In the rows, 128 means zero.
Which row each row swaps with, under one turn or mirror
dola: [123  95 165 124 136 160  95 118 118  90 114 173 115 101 105 122 137  79]
subu: [ 95  98 132 124 120 103 117 100 144 111 107 123 130 115 126  88 148 108]
zofe: [123 100 164 131 129 153 100 129 128  86 113 180 117 111  89 132 119  86]
Naba: [118 113 142 120 125 103 114 127 181 112 104 150 165 119 138 104 126 102]
vavi: [106  98 130 128 102 134  99 121 135 117 134 109 112  71 152 125 113 124]
raz: [ 84  96 129 130 124 107 105  82 137 110 104 122 131 114 127 108 140 113]
tad: [121  87 163 120 127 156 100 126 136  84 128 181 119 101 100 123 115  82]
zomaz: [103 133 134 147 141 143 134 121 110 124 105 197 142 110 154 131 118 104]
sal: [146 106 165 127 100 129  80 141 148 116  96 146 133  90 154 118 117 130]
bif: [109 116 137 156 142 141 131 143 132 133 119 188 160 113 137 129 118 108]
fisa: [121 128 125 109  91 143 134 137 117 137 103 162 109 134 110 145 105 113]
Tef: [112 118 157 138 126 127 105  79 117 156 114 154 109 121 143 118  89  80]
Gir: [ 93 118 146 156 120 141 130 153 135 142 101 195 145 108 138 122 115  98]
lav: [135  87 146  99 143 129  95 134 125 135 127 121 131  90 131 127 141 112]
Pup: [104 104 138 145 132 148 108 137 154 114  98 164 152  87 154  87 103 123]
vulup: [122  89 159 123 133 159 101 120 134  81 113 180 124 107 110 135 112  83]
Debi: [ 97 129 130 132  95 144 144 111 116 118  95 153 111 131 102 142 106 129]
Kupe: [151 108 159 151  96 116 108 150 139 140  89 159 126  96 158 107 116 116]
vap: [158 105 176 126  98 120  99 136 137 120  98 166 133  88 151 114 131 113]
turug: [117 128 154 146 121 135 117  69 127 147 122 154 113 116 146 117  97  86]
sibik: [120 128 147 157 126 130 120  82 113 148 117 155 113 117 143 119  93  82]
Fen: [113 122 164 138 125 134 116  76 123 153 114 153 109 119 143 120  88  85]
tane: [113 124 148 138 117 132 104  77 108 149 113 155 110 121 138 110 106  71]
mezig: [109 109 139 145 144 139 133 157 118 138 114 192 141 119 133 125 106 114]
revil: [103 136 107 114 107 103  94 120 159 104  99 141 113 105 147 103  98  99]
mev: [133  86 142 113 134 136  92 133 116 126 136 114 124  84 140 135 125 120]
Zimid: [100 133 144 128  93 154 151 124 130 127  94 159 109 117  93 132 110 112]
vikim: [111 134 128  96  88 134 101 115 128 116 116 133 129  95 122 124  80 125]
Fet: [118 125 156 137 130 134 109  78 106 148 119 147 107 117 139 116 106  74]
von: [ 99 120 135 158 126 141 128 143 112 135 122 190 147 105 142 137 106 101]
Kag: [ 94 122 138 128  91 145 146 118 122 121 110 141  98 115  98 143 102 122]
fidus: [114 103 139 131 104 124  98 129 144 114 123 112  99  89 154 148 102 128]
balu: [ 91  97 135 126 130 106 106  93 154 113  92 132 144 110 118  98 140 110]
zif: [125  98 163 121 135 159  99 113 130  77 107 175 114 103 112 128 124  84]
sevit: [ 90 108 128 126 126 111 112  89 152 110 103 130 144 119 120  96 141 102]
Muf: [112 103 151 123 105 120 111 126 189 114 101 140 155 107 134 104 133 102]
Zunu: [101 129 106 121 103 105  94 106 154 111 105 160  87  99 140 115 111  89]
non: [102 138 134 127  82 151 140 126 115 120 101 161 106 104 115 154 105 103]
tuv: [ 87 134 107 126  99  94 108 122 162 105 104 170 105 108 137 118 120 102]
Tafa: [132  98 129 112 130 127  86 127 123 132 142 126 129  90 136 134 143 122]
kupov: [107 114 135 122 104 120  98 128 147 118 141 118 114  79 165 145 105 112]
Zome: [155 106 157 130  88 128 113 146 141 133  98 156 126  90 155 133 128 126]
Zap: [ 98 105 147 113  92 153 122 129 117 134  94 169  98 120  96 135 105 115]
vud: [133  91 139 110 136 127  98 127 111 131 129 118 121  81 141 139 124 116]
vum: [117  89 164 130 136 157  89 114 127  91 113 177 122 111 106 123 133  76]
laru: [111 139 109 123  96 101  96 123 151  96 102 163 103 105 122 133 111 103]
sif: [113 116 140 112 116 116 104 118 171 122 113 146 164  98 124  93 140 102]
zezes: [ 92 121 139 163 128 137 127 145 122 114  99 188 133 122 151 123 127 123]

sal is swapped with revil
subu is swapped with Tafa
Pup is swapped with vikim

Which row each row swaps with, under one turn or mirror
fizo: [106 137 181 154 104 133 169 111 117 104 100 102  96 113 147 170 121  90]
Vigof: [120 105  80 138 109 161 171 111  86 107 106 160  91 122 152 152 112 109]
Pufot: [133  93 164 131  72 147 155  99 118 121  98 112 104 120 142 129 150 108]
Tupag: [115 141 149 119 104 129 171 117 102 117  83  70 106 129 170 142 144 111]
pov: [130 115  79 125 107 147 160 105 106 121  99 135 106 117 149 187 118 103]
bofi: [122 115 147 110  86 130 182  92  76 110  88 116 114 141 167 128 138 141]
sopov: [129 135 127 132 124 138 140  93 139 124  98 114  84 127 171 122 150  87]
Dolun: [116 121 133 172 102 135 163 111 102 103 106 183  90 116 164 118 126 106]
rop: [137 128 146 146  72 124 187 145 102 121  91 140  62 131 151 162 138 111]
Gebe: [119 122 118 163 108 130 152 104 116 114  91 159 106  95 143 187 140  94]
sop: [136 103 131 131 109  86 173  97  91 113 130 123  81 122 159 147 139  83]
seva: [105  99 119 117 130 121 166 124  97  68  85 130  94 130 188 143 113 114]
Lelef: [108 111 139 122 103 138 168 114  69  73  69 142  88 108 164 175 143 119]
luk: [129  74 148 119  95 151 152 115 113 137 128 122  96 134 163 156 123  95]
tadan: [ 91 138 147 161 122 165 151 117 105 144  90 135 101 134 188 155 127 129]
Mot: [121 123 105 131 115 159 159 109 125 113 114 103  94 154 166 184 143 110]
zatom: [110 127 148 149 108 184 155 113 104 149  89 127  92 129 185 147 155 100]
gurog: [115 131 165 166 119  99 166 105  89 110  95  89 100 121 151 154 117 110]
Muno: [119 121 103 127 118 146 154 103  72  98  98 153 100 118 117 163 130 102]
Dede: [113 133 164 160  98 126 161 134  66 144 107 130  93 111 143 133 145 114]
Femo: [130 119 124 130 123 102 172 128  69  80 102 129 104 121 165 169 110 126]
Riri: [104 110 173 111 106 146 162 113 105 119  99 111  93 110 158 194 142 106]
gul: [122 121 122 149 113 146 158 111 150 101  96  95  95 127 126 155 129 110]
nuzet: [144 117 134 136 146 149 152 100 114 142 116 119 105 113 190 141 124  93]
zatuv: [105 130 102 166 122 117 156 130  98 121  93 107 103 115 203 156 137 114]
nabon: [102 101 143 124 124 138 147 116  94 131  93 100  91 119 136 102 117 103]
guze: [109  83 128 143  93  94 180  92 113 101  87 153  88 141 176 140 128 101]
pon: [113  66 129 145  70 124 161 114  89 143 101 138  90 128 156 158 132  97]
Gotil: [108 134 112 155  96 177 155  95  91  97  77 138  92 155 177 153 143 116]
saz: [ 75 105 132 147 129 149 154 128 120 132  79 120  91 144 168 173 108 110]
Zav: [114 158 146 136 126 134 186 110  81 107 109 104 120 106 157 134 126 130]
tupa: [124 122 159 176 111 148 149 114  87 119  88 139  97 140 209 148 126  98]
gusa: [108 122 152 132 119 150 160 123  96 103  89 180  91 135 134 123 124 114]
piber: [142 123  86 127  89 142 166 135 103 114  99 127  91  92 182 141 134 107]
vuve: [ 95 135 132 124 125 124 182 122  84  74  73 132  64 112 154 151 129 104]
zuno: [127  96 135 141  76  99 183 114 101  96  78 139  87 143 142 138 107 114]
Zol: [115 124  77 148 107 124 166 109 111 119  95 110  92 130 121 152 136 111]
degen: [110 131 156 134 115 130 150 113  74 112  94  78  95 121 172 119 125 122]
gatom: [128  91 145 147  72 112 183  94 109 115  98 130  68 129 137 134 131  90]
zopes: [109 123 130 167 131 154 148  97  94 147 122 141 112 108 185 148 119  96]
buve: [118 120 135 111 117 128 155 120  96 125  75 180  93 121 185 128 124  97]
fepu: [118 142 120 120 109 120 166 101 103 112  94 170  88 147 176 111 145 105]

vuve is swapped with buve
pov is swapped with gatom
pon is swapped with Zol
sop is swapped with Gebe

